In the data rows, zero lies at 4.5, halfway between 4 and 5.
Here are some numbered points:
<3 0 4 2 9 3 2 4 5 1 6 7 4 2 9 5 7 9 3 4 4 4 7 3 6 8 2 4 4 3 8 1> 0
<2 0 6 5 9 4 0 5 4 0 9 9 1 0 9 3 7 7 3 1 4 4 8 5 7 7 0 3 2 2 7 3> 1
<6 5 4 5 3 6 5 5 6 6 3 2 6 9 5 6 4 6 5 8 3 4 5 4 3 3 6 5 6 3 6 7> 2
<4 2 4 3 7 3 2 4 4 5 8 5 5 3 9 6 9 6 5 4 5 2 7 3 8 7 2 4 3 4 6 3> 3
<2 3 6 3 9 4 2 4 3 2 7 8 3 2 4 4 5 5 6 2 1 5 4 5 7 6 5 4 4 3 7 3> 4
<4 5 4 5 1 4 6 6 6 4 2 4 6 3 4 4 3 5 3 4 7 4 4 3 4 3 6 5 5 7 2 3> 5
<4 6 5 5 3 6 6 4 7 6 4 2 4 7 1 5 4 4 4 5 5 5 2 4 3 5 5 5 5 5 3 5> 6
<4 5 6 4 4 6 7 4 6 3 3 4 3 5 2 5 4 4 4 6 5 5 1 4 3 6 5 4 6 3 5 4> 7
<4 5 5 3 3 4 4 6 5 4 5 6 5 1 3 5 4 5 2 4 6 4 4 3 5 3 4 6 5 6 3 5> 8
<6 9 4 7 2 4 8 5 6 5 1 4 5 9 2 3 1 4 5 5 2 6 1 6 3 2 9 3 5 7 1 5> 9
<5 6 4 3 4 3 4 6 5 4 2 3 4 5 4 7 4 7 5 8 2 5 2 5 4 3 7 6 7 3 7 5> 10
<4 2 4 5 8 3 4 4 3 4 6 7 4 3 8 5 8 6 3 5 5 3 7 5 6 6 2 3 2 4 6 5> 11
<8 9 4 7 0 4 9 5 5 8 0 0 6 9 0 5 2 3 6 9 4 5 0 6 3 1 9 4 6 6 1 7> 12
<3 5 7 6 4 5 7 6 5 4 2 4 5 5 1 4 3 3 4 6 6 4 4 4 2 2 5 5 5 6 3 6> 13
<4 2 5 5 6 4 4 3 4 4 7 5 3 3 6 4 6 4 5 3 6 6 7 4 4 7 2 4 2 5 4 4> 14
<4 1 4 3 9 5 2 3 1 4 9 7 3 1 9 4 9 3 4 3 4 5 9 6 7 8 0 5 4 2 8 2> 15
<5 5 4 5 4 4 5 4 4 6 4 5 6 4 4 4 4 4 5 4 6 5 7 4 4 4 5 5 4 6 3 5> 16
<6 4 4 5 3 4 5 4 4 6 4 3 5 3 6 4 5 4 5 4 6 6 6 5 4 6 3 4 4 5 3 5> 17
New points follow, each followed by the numbers of its two nearest points above by angle, seen from the average point of the numbered points, nearest first.
<4 6 5 5 5 5 6 5 4 4 3 4 4 7 3 3 3 4 5 4 2 5 2 6 4 3 7 3 7 3 4 3> ~ 9 12
<5 7 4 7 4 4 6 4 6 5 3 5 4 7 3 3 2 4 5 3 3 5 2 5 5 4 8 3 5 6 2 4> ~ 9 12
<3 3 4 6 7 5 4 4 6 3 6 8 2 3 5 4 4 5 4 2 4 4 6 5 6 6 4 2 3 6 3 2> ~ 1 4
<3 2 4 6 9 4 3 4 4 3 9 8 3 3 6 2 7 4 3 2 3 3 7 6 8 6 3 2 2 4 5 3> ~ 1 15
<5 3 5 5 5 4 3 5 6 5 4 3 5 7 7 5 6 7 5 6 4 4 6 4 4 4 4 5 5 4 6 5> ~ 2 10
<2 2 5 3 5 5 2 5 6 3 7 7 4 0 5 5 6 6 2 3 7 3 7 2 6 6 1 5 4 5 5 3> ~ 1 0
<3 5 5 5 6 5 4 4 6 4 5 5 3 7 5 4 3 4 6 2 2 5 5 5 6 4 5 4 3 5 5 4> ~ 4 9
<6 7 5 4 3 6 7 4 3 6 1 0 5 8 2 4 2 2 8 7 3 8 2 6 1 3 7 5 6 3 5 7> ~ 12 9
<8 7 3 4 3 4 7 4 1 6 3 1 5 7 5 4 3 2 6 7 2 7 5 7 3 4 5 5 6 3 5 5> ~ 12 2
<4 3 5 2 6 4 6 4 5 3 6 6 3 3 3 5 6 3 3 4 4 5 4 5 5 7 4 4 4 4 6 3> ~ 4 15
<2 4 5 4 7 3 4 4 6 3 6 6 4 7 5 4 4 5 5 2 2 5 6 4 6 5 4 3 2 6 5 3> ~ 4 1
<5 2 4 1 4 5 2 3 3 5 7 4 4 0 6 5 5 5 5 4 4 6 5 4 5 6 3 6 6 2 7 5> ~ 15 0
<2 4 7 5 7 4 4 5 4 3 7 8 4 1 4 4 7 3 3 3 7 3 6 3 6 5 2 5 2 6 5 4> ~ 1 14
<3 2 4 6 8 4 3 4 6 2 7 8 3 3 6 3 5 6 3 1 4 4 5 5 6 7 4 2 2 5 3 2> ~ 1 4
<2 3 4 4 7 4 1 6 4 2 7 8 4 0 7 4 5 6 3 1 5 2 6 4 8 3 4 4 4 5 4 2> ~ 1 0
<4 4 5 5 6 4 4 4 6 3 7 7 3 3 4 4 4 4 4 3 4 4 4 6 6 5 5 4 4 4 3 4> ~ 4 1
<6 5 5 2 3 5 5 3 3 6 5 2 4 5 2 5 3 3 7 6 3 8 3 7 3 5 5 6 6 4 6 6> ~ 12 6
<5 4 5 6 3 5 5 5 5 5 1 1 6 5 4 5 4 6 6 7 6 4 3 5 3 3 6 3 5 3 4 7> ~ 12 2
<5 3 4 6 6 3 3 4 5 3 4 6 4 3 8 5 6 8 4 6 5 4 6 3 4 6 3 4 3 4 5 3> ~ 0 11
<5 8 5 5 2 4 8 5 4 6 3 4 6 6 1 4 3 1 3 6 5 5 3 4 3 2 7 6 5 7 3 6> ~ 12 13
<5 6 5 6 5 4 2 5 3 3 5 6 3 4 5 3 3 5 4 4 3 5 5 7 5 3 5 4 5 4 5 6> ~ 4 9
<4 7 6 6 3 4 7 5 4 6 3 5 5 6 1 5 4 1 3 6 5 5 4 3 4 2 6 5 5 7 3 6> ~ 13 12
<3 3 5 6 8 4 4 4 3 3 8 8 3 4 5 3 6 4 3 2 4 3 6 6 8 6 4 2 3 5 4 4> ~ 1 11
<6 6 4 5 3 3 7 5 4 6 2 2 7 5 4 5 4 4 6 6 5 4 3 4 4 3 7 3 4 5 3 6> ~ 12 9
<5 4 4 5 5 3 5 4 4 5 4 4 5 4 6 5 6 5 4 6 5 3 5 4 5 5 4 3 3 4 5 5> ~ 11 3
<4 5 6 5 6 4 6 4 3 2 3 4 3 7 3 3 3 4 7 4 1 6 2 6 4 3 6 4 4 3 6 4> ~ 9 7
<5 4 4 5 5 3 4 5 5 4 3 4 5 5 6 6 5 7 4 6 5 4 5 4 3 5 5 3 5 4 4 4> ~ 2 10
<7 6 2 3 0 5 6 4 4 6 0 0 7 6 4 4 1 3 6 5 3 7 2 5 3 4 6 6 7 4 3 5> ~ 12 9
<2 1 6 5 7 5 3 5 6 3 7 8 3 0 5 5 7 5 1 3 8 1 6 2 6 6 2 4 4 5 4 2> ~ 1 0
<5 5 4 6 5 4 6 4 6 3 4 6 4 6 4 3 2 4 5 4 3 4 3 6 5 4 7 2 4 6 2 4> ~ 9 12
